Here is a table of points, one per row:
[ 20  34  -2   5 -58  44  15   1  23  14  38  55 -17 -23  51  17  37 -60
 -12 -26 -41  53 -33 -70 -34  19 -47  62 -62  16 -54  27  11  17  -5  70
  14  56 -23  14  10 -27 -29 -17  -8 -43 -31 -32  33]
[  69  -18  -48   84    1   47   52   40   21   77    5   63  -11  -33
   36  -15   37  -51   -1  -84   61   22  -16   25   30  -25   78   20
   32  -26   -8   61   24    1  -51  -43   36   40   39  -56 -109  -37
  -14  -84  -11  -39  -46   73   52]
[ -6 -27  15 -37 -32  10  12   7  23  13  57 -39  33  33  38 -12 -28  18
 -15  -4  -2  44 -12  41 -25  -5 -21 -42  35 -39  57  -7 -18   7  17 -17
 -49  36  31   2 -18 -14   5 111  42   6  62  44  25]
[-27 -44 -26 -53  59 -21  -6 -28  16  37  36  18  39  54 -50  -3 -48  60
  -2  17 -44  43   0  45 -83  -2  -5  16  35 -31  67  60 -54  -4  17  -8
  20  43  42  16 -28  -2  52 -21 -41  64   4  54   5]
[ 35  44  76  72 -11 -55  11  62 -19  74  63  60   4   5  63  19   5 -49
 -55 -76  11 -37 -99 -17 -42  72   0  15  21  33 -72 -34  64   3 -28  11
  -3 -79  -7  -3  35 -15  73  -4  79 -55   8  11  95]
[ -29  -44  -10  -67   11  -30   25   16  -38  -84   32  -40   -7  -29
   10  -32  -44   78  -19   37    4 -103  -41  -21   27   30  -18 -108
   22  -27   29  -53   21   38   50   96    5   72  -32   10  -17   77
   82   54    5   -2   16  -20  -16]
[-42 -21 -50 -72  -7  20  47 -31  -4 -45  -4   9  52  16 -51 -45 -38  32
 -10  79  24 -49  16  51 -24  99  64 -39 -43 -35  48  38 -66 -47  75 -42
 -71  30  35  14 -34  41  27  38  61 -14  17   1   2]
[  3  -2  -9  -7 -10  40 -56   2 -19  16  24  11  32 -53   0   6 -20  71
 -17 -23 127 -48 -11 -43  -9 -47 -77 -82   1 -26 -80 -82 -87   9  56 -55
 -20 -19  15  -5 -21  -7  15  78 -20  19  16   6  71]
[ -6 -29 -38  55  24  21 -13  60   4  16  61  44 -14 -25 -32 -64  17 -18
 100  33  20 -20  -8  25  -4 -12  43 -75  74  19  52   6  40  -4   5 -54
  48  -4 -12 -68 -54  -7  -4 -12   1  66   2 -15  68]
[ -3  17  -1 -65 -20 -39  64  19 -47 -28 -31 -18 -18 -15  -6 -68  76 -42
   4  39 -47  69 -36  82   2 -15  -2 -47  41   0  31  52  51  20 -79  22
  48   4 -30  61 -18 -10  17 -73 -12 -45   4  33 -43]
[-25  63  65 -43  21 -20  -3  47 -13 -35 -64  -1 -33 -23 -31  37  12  19
 -53 -28 -32 -51  20  -8 -45 -24 -51  14 -62  -8  28 -28 -37   2 -33  39
  21  -7  36   9  70 -53  -3  49 -85  10 -53 -45 -26]
[-62 -32  48 -26  -5  17   8 -17  26   0 -84 -37 -21 -12 -58  30 -48   1
  33   3   0  57 -19  22  35 -26  47  37  43 -15  23  14 -46  36 -62 -29
 -26 -19 -83 -43 -30  37 -20 -31  -9 -24 -10 -51 -64]
[  66  -18   -4  -65   37   25  -61   34  124   30  -53    1   12  -60
   -5   -2   74  -22   59   32   36   24  -78  -19    2    8    5   32
  -53    2 -109    0  -35    7  -73   25  -66  -28  -34  -90   19  -38
  -50   36 -112   51   -1  -14  -62]
[-13  32  20 -40  -6 -12  -1  31  -5 -24 -37  77  23  41  -7 -61  13  26
 -12  15  12 -52  42  11 -26  10 -10 -20 -22  22 -26 -22 -67  19  17 -21
 -43  16 -59 -45   0  43 -40  15  41   5  13 -30  57]
[-22  21  15  60  14 -40  58  70  39  16 -23 -20  29 -30  23  69 -11  55
   4 -22   7  23  60 -36 -82   1   3 -32   9 -37 -18 -44 -51  22 -37 -54
 -10  37  14 -51  44  -6 -78  78 -52  -9   0  11 -16]
[  60  -74   14   85  -85   37   10   30  -37   -2   26   52   23   -2
   19   13   12  -36   36  -82   56    1  -37    6   28    1   46   13
   25 -102   43   -5   29   24   29  -72  -12   10    2    1  -59  -16
   20  -12  -29   69    9   60   19]
[ 18  71  22  95 -75  42 -67  36  18   7  31  -9  51 -43  27 -44 -11 -16
 -11  -7  13 -67  18 -91 -64 -18  90 -13  24 -28 -71  -2 -11  15 -16  25
 -22  45  63 -67  65  31  34  15  20  12 -24  17  53]
[ 11  -1   6  35 -17 -16  27  -7  -8 -30  23  39  10  14  36 -24 -25  -6
 -12  -8  40  90  44  73 -20  12 -12 -38 -19 -20 -22   5  13 -54 -12 -29
 -13 -44   1  61   8  86  58  55  28  23   9 -32  35]
[ -40  -20  -21   77   34   11  -25  -65   -7   70    9   35   -2   -1
   29   39   28  -17   -2   48  -21   39  -34   -4  -19  -33   38   93
 -100  105    4   -2 -115  -19  -76  -11  -61  -70   20  -14   17    5
  -83    7    4   30  -47    2  -42]
[ -71  -93   22  -84   -7   30   48   -6   -4   69   17    5  -15    4
 -127   17   -7  -28   60   15  -36   35   45   10   42  -14   12   34
  -14  -45    6  -19  -22  -41  -26  -12   27   48   21   20  -75  -11
   31   20  -10   24    8   24  -44]
[ 64 -11  35  25  87  37  35 -11 -14 -29  69  12 -14  61  47 -27 -23  13
 -70  20 -29  -7  88 -22  12  92  65 -36  62  84  16  30  90  29  68 -51
  58 102 -40   3  29  67  86 -64  64  -2  22  44 -27]
[-46  12 -19 -18   5  25 -22  13 -45   0 -22  22 -30   5  35  19 -18 -77
  60  10  -1  53  50  39  61  30 -64 120 -15  30  20 -55  52  64 -41  22
   7 -53 -13 -10  73 -24 -35 -63 -54   4  -5 -11 -17]
[   4   18 -102  -75   47   35  -47 -102  -52  -65  -35  -66   19   -9
  -70   -1   32  -59   39  -38  -75   47   68   92  -25  -45  -16   28
   -7    6   46  -33   38   13   26  -20  -33   99  -12   25  -21   15
   12   40   13   97   35  -18  -74]
[   8  -30  -16    6  -34 -105  -34  -51    3  -42  -22   -8  -22   -2
   -2  -56    2   25  -67   22  -48   -9   51  -11   46   21  -21   80
   58   13  104   41  101    7  -63    5   51   24   28   20   10  -65
   20  -53   99  -83  -33   11  -22]
[-13 -61  21 -61   2 -17  -5  65 -12  -2  30  -9  87   4  30  31  72  40
  48  26 -13 -22   8 -27 -17  -9  55   5  28  46  28  26  38   5  -3   1
  -6  16  21   2  -7  54 -20  11   0 -28   8 -30  25]
[ 29 -20 -49 -48  41  64 -53  30  -5  22  21 -38  47 -14   0  35 -38   8
  23  49  32 -85 -38  36   7 -66 -87 -41  30 -62 -64  28 -74  26  -2  -1
  16 -49 -23  55  26  26 -46  38  27  12   4 -83 -35]
[  30   59   70  -59   -9   12  -39  -43   14    0   12  -46   10  -66
   66   18   18   34  -27   -9    8    0   49  -65  -11  -69  -49   25
  -55  -49  -53  -32  -18  -54   57   76  -49  -83  -29    2  -33  -23
 -102   65   20  -33  -16  -13  -52]
[  3 -43 -30  29  19  35   3  -2  -3 -57 -13 -18 -10  24 -40  26 -34 -44
 -42 -17 -50 -60 -14 -20 -16 -12 -14  28 -10   9  65  60  86 -42  21  43
   3 -73 -59  19 -18   4 -49 -67 -34 -70  -7   2 -55]
[   0  -20   27   29   -5  -48   16   38  -12  -17  -40  -30  -40  -10
   15   20    1   12   64  -30  -39   23   -1   13  121   -7  -32   40
  -18   35    3    8   -9  -33    8  -29    0  -37  -33   33   68 -105
    7  -51   16   10    2    6    7]
[-20 -75 -21  57  19  40  63  32  10  64  27 -33 -39  30  -4 -85  17 -27
 -16  27  -7  35  28 -49   0  66  56 -21  49  -7  -1  16  19  20  65 -31
   8 -38  89 -27  33  -5  17   7  58  13  61  20  61]
[ -5  41   1 -25  62   2 -70 -70  35 -11 -20 112  -5 -26 -62  42  53  92
  36 -15 -17  92   1  40  -4 -20 -13  14 -49  14   0 -38 -46  19 -23 -25
   4   4  68  -7  32  24 -81  -8 -66 -48  -7 -20 -39]
[  43   80   97   43  -11 -115   34  -13   16  -44   -1   -8   46   26
  -23   42  -67  104  -50  -13   82 -109   26  -55  -21   35  -77 -127
   -8   59  -62  -36   52  -71   53  115  -39   72   74   27   51   54
   18   33   65   -9  -26    4   62]
[  74   46  -44   61  -38   42   -9  -16   31   45  -38  -22 -114   44
    7   39   75  -59   20   16   -2   -1  -48   34   34   10    2  114
  -27   32    7    0  -19  -29  -20   15   37  -49  -57  -11  -15  -40
  -19  -55  -86  -43  -24  -50  -31]
[-11  30 -31 -33 -12   0  36 -79  11  33  42 -19 -63  12  37  31 -80  -5
   3  17 -33 -28 -49 -30   3  19  29  34 -14 -10 -39  -7  27  26  -6  25
  39 -58 -29  11  10  -9 -16 -53  -1  29   9  36 -11]
[ 29 -16  22   2  -1 -10 -48 -40  46   4 -36 -38  -1  39  11  34 -28 -42
 -15 -65  -1  17  34 -64 -39   0 -42 -54  -8  11 -66 -30 -53  33 -37 -11
 -41 -44  38  43 -22 -30  16 -46 -31 -21 -41 -25  60]
[-73  55  -4  74 -17 -28  -2 -72  -5 -52 -70 -27 -46  29 -32  40  36  -6
   6  52 -50 -21 -51  37  77 -27 -17   8 -15  39  -9  18  94  64  52  -1
  19 -51 -10  36 -25 -48  87 -33  49 -30  -9  14 -40]
[ 27  51 -51 -49   0 -83 -48   4 -61 -27 -35 -43  28  40  15 -45 -19 -15
 -24   8 -20  38   7  18  63 -22 -11 -29 -19 -30  39  27 -32 -23  76  27
  62   1 -20  -3   4  14  51  -8   5 -12  32 -10  16]
[ -79   26    1   33  -24    6   42   16  -53  -13    3  -47  -21   -4
   11  -38  -29   -8  -61  -17    9  -38  -26  -49   20  -28   51  -14
   30   23   39   13    9 -105    0   -3   41   49  -34   15    0   15
  -39    6  -38   66   42   22  -29]
There is one direction along which these points spread out most. Take the direction at right angles to it along which they spread out most. Go by this last direction. For each point below, how far along it does it lie, from 0 to 99? 50 is the average, and the first point above lies past it. One standard deviation of the points above along it is 16.
[  60  -74   14   85  -85   37   10   30  -37   -2   26   52   23   -2
   19   13   12  -36   36  -82   56    1  -37    6   28    1   46   13
   25 -102   43   -5   29   24   29  -72  -12   10    2    1  -59  -16
   20  -12  -29   69    9   60   19] 42
[ 29 -20 -49 -48  41  64 -53  30  -5  22  21 -38  47 -14   0  35 -38   8
  23  49  32 -85 -38  36   7 -66 -87 -41  30 -62 -64  28 -74  26  -2  -1
  16 -49 -23  55  26  26 -46  38  27  12   4 -83 -35] 69
[-11  30 -31 -33 -12   0  36 -79  11  33  42 -19 -63  12  37  31 -80  -5
   3  17 -33 -28 -49 -30   3  19  29  34 -14 -10 -39  -7  27  26  -6  25
  39 -58 -29  11  10  -9 -16 -53  -1  29   9  36 -11] 46
[-46  12 -19 -18   5  25 -22  13 -45   0 -22  22 -30   5  35  19 -18 -77
  60  10  -1  53  50  39  61  30 -64 120 -15  30  20 -55  52  64 -41  22
   7 -53 -13 -10  73 -24 -35 -63 -54   4  -5 -11 -17] 46
[ -40  -20  -21   77   34   11  -25  -65   -7   70    9   35   -2   -1
   29   39   28  -17   -2   48  -21   39  -34   -4  -19  -33   38   93
 -100  105    4   -2 -115  -19  -76  -11  -61  -70   20  -14   17    5
  -83    7    4   30  -47    2  -42] 66
[  66  -18   -4  -65   37   25  -61   34  124   30  -53    1   12  -60
   -5   -2   74  -22   59   32   36   24  -78  -19    2    8    5   32
  -53    2 -109    0  -35    7  -73   25  -66  -28  -34  -90   19  -38
  -50   36 -112   51   -1  -14  -62] 81
[ -71  -93   22  -84   -7   30   48   -6   -4   69   17    5  -15    4
 -127   17   -7  -28   60   15  -36   35   45   10   42  -14   12   34
  -14  -45    6  -19  -22  -41  -26  -12   27   48   21   20  -75  -11
   31   20  -10   24    8   24  -44] 40
[ -6 -29 -38  55  24  21 -13  60   4  16  61  44 -14 -25 -32 -64  17 -18
 100  33  20 -20  -8  25  -4 -12  43 -75  74  19  52   6  40  -4   5 -54
  48  -4 -12 -68 -54  -7  -4 -12   1  66   2 -15  68] 38
[  3 -43 -30  29  19  35   3  -2  -3 -57 -13 -18 -10  24 -40  26 -34 -44
 -42 -17 -50 -60 -14 -20 -16 -12 -14  28 -10   9  65  60  86 -42  21  43
   3 -73 -59  19 -18   4 -49 -67 -34 -70  -7   2 -55] 37
[-22  21  15  60  14 -40  58  70  39  16 -23 -20  29 -30  23  69 -11  55
   4 -22   7  23  60 -36 -82   1   3 -32   9 -37 -18 -44 -51  22 -37 -54
 -10  37  14 -51  44  -6 -78  78 -52  -9   0  11 -16] 71
[ 64 -11  35  25  87  37  35 -11 -14 -29  69  12 -14  61  47 -27 -23  13
 -70  20 -29  -7  88 -22  12  92  65 -36  62  84  16  30  90  29  68 -51
  58 102 -40   3  29  67  86 -64  64  -2  22  44 -27] 17
[  74   46  -44   61  -38   42   -9  -16   31   45  -38  -22 -114   44
    7   39   75  -59   20   16   -2   -1  -48   34   34   10    2  114
  -27   32    7    0  -19  -29  -20   15   37  -49  -57  -11  -15  -40
  -19  -55  -86  -43  -24  -50  -31] 50
[ -3  17  -1 -65 -20 -39  64  19 -47 -28 -31 -18 -18 -15  -6 -68  76 -42
   4  39 -47  69 -36  82   2 -15  -2 -47  41   0  31  52  51  20 -79  22
  48   4 -30  61 -18 -10  17 -73 -12 -45   4  33 -43] 26
